Every row belongs to one group in each of 2 separate groupings. Only the weakest grouping, the one that moves the rows least, is given. The first row asked about is in group 0, and each new group gets the next number.
The rows in order, each followed by its group:
[-17  19 -20 -25  29 -16  49   5 -16 -61 -30 -11  44 -57 -32  15  46  47  10  23  31  46 -21 -33 -63  14 -29 -18  29 -56  78 -14] -> 0
[  7  -9 -84  47  21  -6  29  13  36 -24 -23  65  79 -12  -3 -40  -9  37  28   0  69  37 -22  -2 -41 -19 -16 -60 -21 -72  31 -12] -> 1
[ 73 -20 -17  35 -49  65 -80 -13  51  28 -23  19 -15  53   7 -16 -86  37  20 -43 -33 -70  14  19   0  48  75 -45 -55  20  26 -26] -> 1
[-27   6  -9 -14  15   3  64  23 -13  -5 -29  58 102 -67  -4   2 -31   9  -7  10  53  20  29   2 -24 -44 -28  -1  61 -27 -15  11] -> 2
[-30  11  -8 -21  11   3  67  25 -16  -3 -27  66 103 -52 -16  -2 -23  -5  -1  22  45  19  21  -3 -29 -44 -22  -2  70 -33 -18   5] -> 2
[-45 -12  21  -3 -38 -37  20 -25 -14  80  11 -30 -59 -39  16 -57  -7 -86  13 -75 -46 -21  -2  16  56 -85  25  62  55 -41 -95 -34] -> 2
[ 40   5  48 -39 -44  61 -69 -15 -10 -12 -28 -60 -58  17 -26  34 -35  54  -5 -24 -74 -74  11 -13 -21  90  66  -4   7  48  76 -31] -> 0
[ 43  10  49 -34 -36  55 -63  -5  -4 -16 -26 -60 -53  12 -28  32 -26  49   5 -19 -71 -77  17 -12 -17  93  77 -10   6  48  63 -25] -> 0
[-29  10 -11 -22  19   3  61  25 -25   0 -34  66 105 -61 -15  -1 -31  -7   2  22  46  19  25   5 -32 -46 -26   1  63 -35 -19   4] -> 2
[-21  19 -21 -23  23  -6  41  12 -12 -53 -36 -13  38 -55 -33  15  36  41  13  21  42  50 -20 -37 -60  22 -24 -14  36 -48  71 -17] -> 0
[ -30   -5   24   -6  -16  -54    9  -39  -17   30   22 -111 -123  -30  -10  -52   56  -43   25  -64  -69   15  -43  -21   24  -22   30   41   33  -64    8  -43] -> 0
[ 26  78  49  -7  17 -26 -48 -42 -20 -26  73 -34 -53  18 -28   4 123   4 -63  49  -8   1 -26  27  37  38 -38   8 -50  32   0  60] -> 0
[-35 -40 -34   7  68 -21  54  31  41 -58 -62   2  86   4  29  59 -21 -12  48  48  16  39 -14 -46 -17 -25 -47 -22  -6 -24  14   4] -> 3
[ 11  64  59   2  -3  -8 -28 -28 -30  32  74  43   6  16   0  -6  56 -36 -85  56  11 -39  13  67  70 -28 -37  36 -16  61 -90  73] -> 2
[  5  -5 -83  42  14  -9  26  11  45 -14 -18  66  84 -16   2 -42 -20  37  25  -3  57  46 -20   2 -47 -18 -12 -44 -28 -60  34  -7] -> 1
[ 23 -55  29   4  -1  51 -51  16  46 -13 -61 -35 -24  69  32  74 -97  -8  36  17 -79 -79  26 -19  32  45  45 -10 -41  74   3 -12] -> 3
[  37   -5   57  -27  -48   79  -48    5  -11   48  -34   22   15   -1   -2   26 -103    6   -7  -21  -53 -103   59   18   11   27   66   17   32   65  -30   -4] -> 2
[ 46 -74  14 -18 -41  66 -45  28 -13  24  12   4 -71  73  29  44 -97  25   1 -37  -5 -12  54  -1 -29  72  64  -4  -5 107  20 -21] -> 4
[-11 -27 -48  59 -38 -52 -13 -30  45  65  18 -31 -77   8  11 -95  -7 -43  46 -86 -36   8 -46  12  40 -68  40  13 -34 -81 -33 -41] -> 1
[ 28 -48  22   8  -9  44 -53  18  47   0 -55 -35  -6  77  37  73 -95  -3  39   3 -75 -79  13 -20  26  36  39 -11 -31  76  -4 -13] -> 3
[  6  18  24  35  47 -33 -28  -4  29 -14  46 -16 -16  77  38  46  61 -55 -36  86 -10 -11 -20  18  84  -4 -64   8 -87  74 -59  76] -> 3
[-37   7 -10 -27  14   8  65  23 -18   1 -38  66 103 -64 -12   6 -27   1   2  22  52  10  24  -3 -33 -47 -26   0  66 -32 -21   4] -> 2
[-30  13  -4 -22  20   7  59  23 -22  -8 -31  73 114 -61 -10  10 -22   6   5  16  50  13  29  -7 -21 -45 -23  -4  67 -30 -23   3] -> 2
[ -30    1   13  -12  -27  -53    1  -34  -16   31   14 -106 -124  -33  -14  -45   53  -38   21  -59  -64   16  -46  -21   25  -20   27   38   27  -61   11  -46] -> 0
[ 65 -12 -17  47 -56  51 -92 -12  45  31 -19  25 -17  53   6 -21 -89  48  17 -43 -44 -79  11  17   6  51  81 -43 -53  22  27 -26] -> 1
[-21  20 -14 -27  32 -12  47   7 -15 -55 -34 -12  43 -57 -34  11  39  48  10  16  29  48 -16 -36 -66  17 -22 -15  25 -49  82  -3] -> 0
[-14  23 -12 -28  28  -8  46  10 -20 -62 -31 -19  43 -54 -35  13  46  43   4  14  31  43 -16 -33 -59  23 -24 -19  27 -62  74 -13] -> 0
[-42 -18  20   4 -35 -31  25 -26 -11  85  17 -21 -60 -41   7 -56 -25 -85  17 -68 -49 -18  -1  17  55 -84  19  55  62 -42 -91 -42] -> 2
[-53 -54  -4  31  18 -53  13  -5  47  33 -13 -86 -81  26  42  -2  -9 -94  57 -35 -85  13 -37 -30  65 -67  -4  36 -23 -28 -50 -30] -> 3
[-31   7 -12 -19  12  13  70  27 -16  -6 -30  76 110 -61  -9   3 -30  -2   3  12  45  16  26   0 -23 -43 -29  -7  65 -38 -20   6] -> 2
[-40 -30 -36  12  67 -16  59  44  32 -51 -65   4  84  -6  28  62 -16 -10  42  44  20  47 -13 -49 -15 -28 -54 -25 -19 -21  15   5] -> 3
[ 20  69  52  -4  11 -26 -40 -35 -26 -22  72 -35 -55  16 -27   5 127   8 -67  48  -6   0 -33  32  40  40 -35   8 -46  44   3  55] -> 0
[ 18  -1  11  11  15 -12 -29   0 -36  19 113  19 -77  81  27  -3  70 -18 -68  39  53  56  10  40  25  24 -47  17 -56  95 -50  50] -> 4
[-18  21  -6 -28  28 -13  47   9 -20 -59 -35 -13  36 -57 -33   8  48  43   2  17  30  52 -20 -33 -61  19 -26 -24  32 -53  79  -8] -> 0
[-25 -54 -41 -11  22   1  65  57 -26 -22  20  39  21   8  13  20 -12  14  13  -5  88 110  26 -21 -69   6 -43  -8  14   9  31  -4] -> 4
[ 41 -70   4 -20 -42  64 -49  30 -14  18  16   0 -73  74  24  33 -91  24  -1 -39  -5 -24  57  -4 -29  70  57   3 -11 103  28 -36] -> 4
[-32   3  -3 -18  13   8  69  19 -16  -7 -36  71 104 -64 -13   3 -23   6   0  10  53  17  25  -4 -32 -39 -29   0  69 -32 -15   9] -> 2
[-37 -18  18  -1 -36 -38  18 -31 -16  76  11 -33 -57 -42  11 -59 -19 -78  12 -65 -53 -18  -1  17  53 -92  23  64  58 -36 -92 -34] -> 2
[ 29  76  47   2  18 -31 -47 -33 -24 -19  69 -39 -57  26 -18   0 123  16 -65  54   2  -3 -22  28  39  47 -31   5 -48  34  -4  63] -> 0
[-34   6  -9 -18  22  11  69  17 -20  -8 -33  69 104 -55 -17   4 -22   1   0  12  56  10  25   1 -31 -40 -27   1  63 -30 -17  11] -> 2
[  8  -2 -81  39  12 -10  24  11  41 -20 -19  63  83 -17  -4 -39 -16  42  22  -5  58  39 -19  -8 -41 -16 -17 -50 -26 -69  32  -4] -> 1
[-27  25  -6 -28  29 -12  47   6 -11 -59 -27 -14  45 -56 -33  19  35  48   6  21  36  48 -19 -30 -65  24 -23 -23  25 -58  80  -9] -> 0
[-55 -57  -7  28  14 -58  14  -1  49  31  -9 -91 -83  19  36   3  -9 -98  65 -31 -74  -1 -38 -32  68 -69   3  40 -16 -27 -55 -34] -> 3
[-57 -60  -9  30  12 -62  20  -5  38  29 -12 -86 -84  23  44 -11  -6 -98  58 -44 -81  11 -36 -27  72 -78  -7  42 -22 -23 -57 -42] -> 3
[  52   52  -25   59   -9  -20  -61  -28   26   20   86   45  -17   66   11  -52   73    2  -53   24   21   -8  -23   57   57    7  -27  -31 -102   25  -41   65] -> 1
[  46   47  -32   62  -10  -15  -71  -35   27   16   79   40  -10   65   10  -49   67    3  -57   33   20    1  -33   57   56    0  -19  -24 -109   23  -31   62] -> 1
[ 30  71  46 -10  14 -28 -48 -34 -24 -19  78 -37 -53  21 -21   2 127   2 -75  60  -5 -14 -25  26  31  41 -29  16 -48  39   3  58] -> 0
[ 23 -41  21   9   0  49 -57  23  46 -11 -57 -36 -17  71  41  69 -90  -3  33   7 -80 -81  17 -24  25  43  48 -13 -40  77   3 -11] -> 3
[ -3 -10 -87  40  12 -11  22   4  29 -22 -23  69  82 -20 -10 -40 -12  39  22  -1  61  50 -27  -3 -38 -20 -13 -47 -22 -71  40  -3] -> 1
[-20  30 -15 -30  28 -13  47   8 -21 -52 -36 -11  45 -56 -35  18  41  43   9  21  38  40 -22 -28 -65  24 -29 -21  29 -55  77 -11] -> 0
[-22 -56 -51 -13  19  -5  65  44 -23 -25   1  39  25   6  18  18 -20  14  16   7  97 101  27 -26 -71  10 -38 -12  16   8  27 -19] -> 4
[ 28  71  39 -12  10 -23 -47 -46 -28 -20  75 -38 -54  23 -24   2 122   5 -64  45  -9  -4 -25  29  34  40 -30  10 -53  37   6  66] -> 0
[ 52 -63   9 -19 -41  65 -43  30 -12  21  13  -7 -74  76  23  39 -93  22   6 -39  -8 -14  62  -1 -23  69  59   4  -5 104  13 -31] -> 4
[ 74 -13 -19  35 -56  54 -82 -13  49  21 -28  22 -16  62   8 -25 -91  40  16 -37 -42 -81  15  14   0  46  77 -40 -50  29  36 -20] -> 1
[  38   -4   52  -29  -56   83  -47   -1  -11   38  -22   30   11   11    6   23 -107   12   -5  -19  -51 -109   52   30   15   20   64   16   43   64  -34  -17] -> 2
[ 12  65  49   0   1   1 -38 -25 -35  31  73  39   8  21   4  -5  56 -35 -79  51   7 -37  17  62  76 -23 -37  30 -12  57 -95  75] -> 2
[-20  24 -16 -26  28 -15  51  11 -21 -61 -31 -15  48 -57 -29  13  56  40  10  17  34  42 -18 -39 -64  20 -20 -18  31 -58  74  -6] -> 0
[-54 -59   1  32  10 -64  18  -1  46  27 -16 -86 -84  28  51  -8  -8 -96  68 -30 -80  10 -45 -30  63 -78   2  39 -20 -26 -47 -32] -> 3
[ 24  81  42  -9  24 -28 -52 -39 -27 -23  69 -50 -55  24 -26  -4 126  10 -63  52  -2  -4 -20  28  30  36 -31   6 -49  35  -3  54] -> 0
[-44 -22  19  -2 -35 -34  14 -28 -13  74  14 -22 -62 -39   7 -58 -13 -82   7 -69 -51 -22  -7  20  54 -93  31  62  63 -40 -88 -36] -> 2
[ 28  70  45  -5  21 -23 -46 -38 -24 -28  84 -41 -56  23 -17   1 124  10 -66  50  -5   3 -36  27  36  43 -32  14 -48  33  -2  56] -> 0
[ -36  -84  -30   10  -20  -41   21   15  -25   63   56  -51 -127   23   23  -42  -15  -70   25  -84   -1   71    7   -6   14  -42   15   47    7   -5  -46  -51] -> 4
[-33  10  -9 -18  13   4  61  18 -21 -12 -27  58 109 -62  -6  -1 -25   8   3  22  41  21  23  -3 -26 -49 -26   6  68 -30 -18   1] -> 2
[ 54 -66  13 -18 -38  69 -50  31 -16  23   9   0 -77  76  23  34 -95  20  -3 -48   3 -23  59  -6 -29  74  61  -2  -8 103  19 -28] -> 4
[-33   4  -8 -23  14  14  57  18 -24   1 -38  73 111 -63  -7   4 -26   0  -5  16  49  12  29   1 -34 -44 -25   3  64 -30 -24   8] -> 2
[  2 -10 -78  44   8 -11  29  17  42 -22 -29  66  76 -19   2 -45 -10  34  31  -7  56  47 -19  -2 -40 -17 -10 -51 -32 -77  37  -4] -> 1
[ 68 -15 -17  41 -59  56 -91  -9  50  27 -22  25 -18  59   8 -21 -85  44  20 -35 -38 -78  12  11   1  54  77 -39 -51  24  24 -21] -> 1
[ 50   6  53 -34 -41  61 -66 -15  -6 -11 -23 -61 -51  12 -17  36 -30  53   0 -15 -60 -70  13 -20 -20  96  68  -2   8  39  68 -24] -> 0
[-29  16 -11 -28  29 -12  48   3 -15 -58 -31 -14  34 -63 -25  16  45  44  17  18  33  48 -18 -32 -58  23 -23 -15  30 -56  76  -7] -> 0
[  15   61   56    1    4   -5  -31  -23  -32   34   75   43    9   15   -3   -3   61  -34  -72   50   18  -40   17   64   73  -13  -42   29  -11   68 -105   70] -> 2
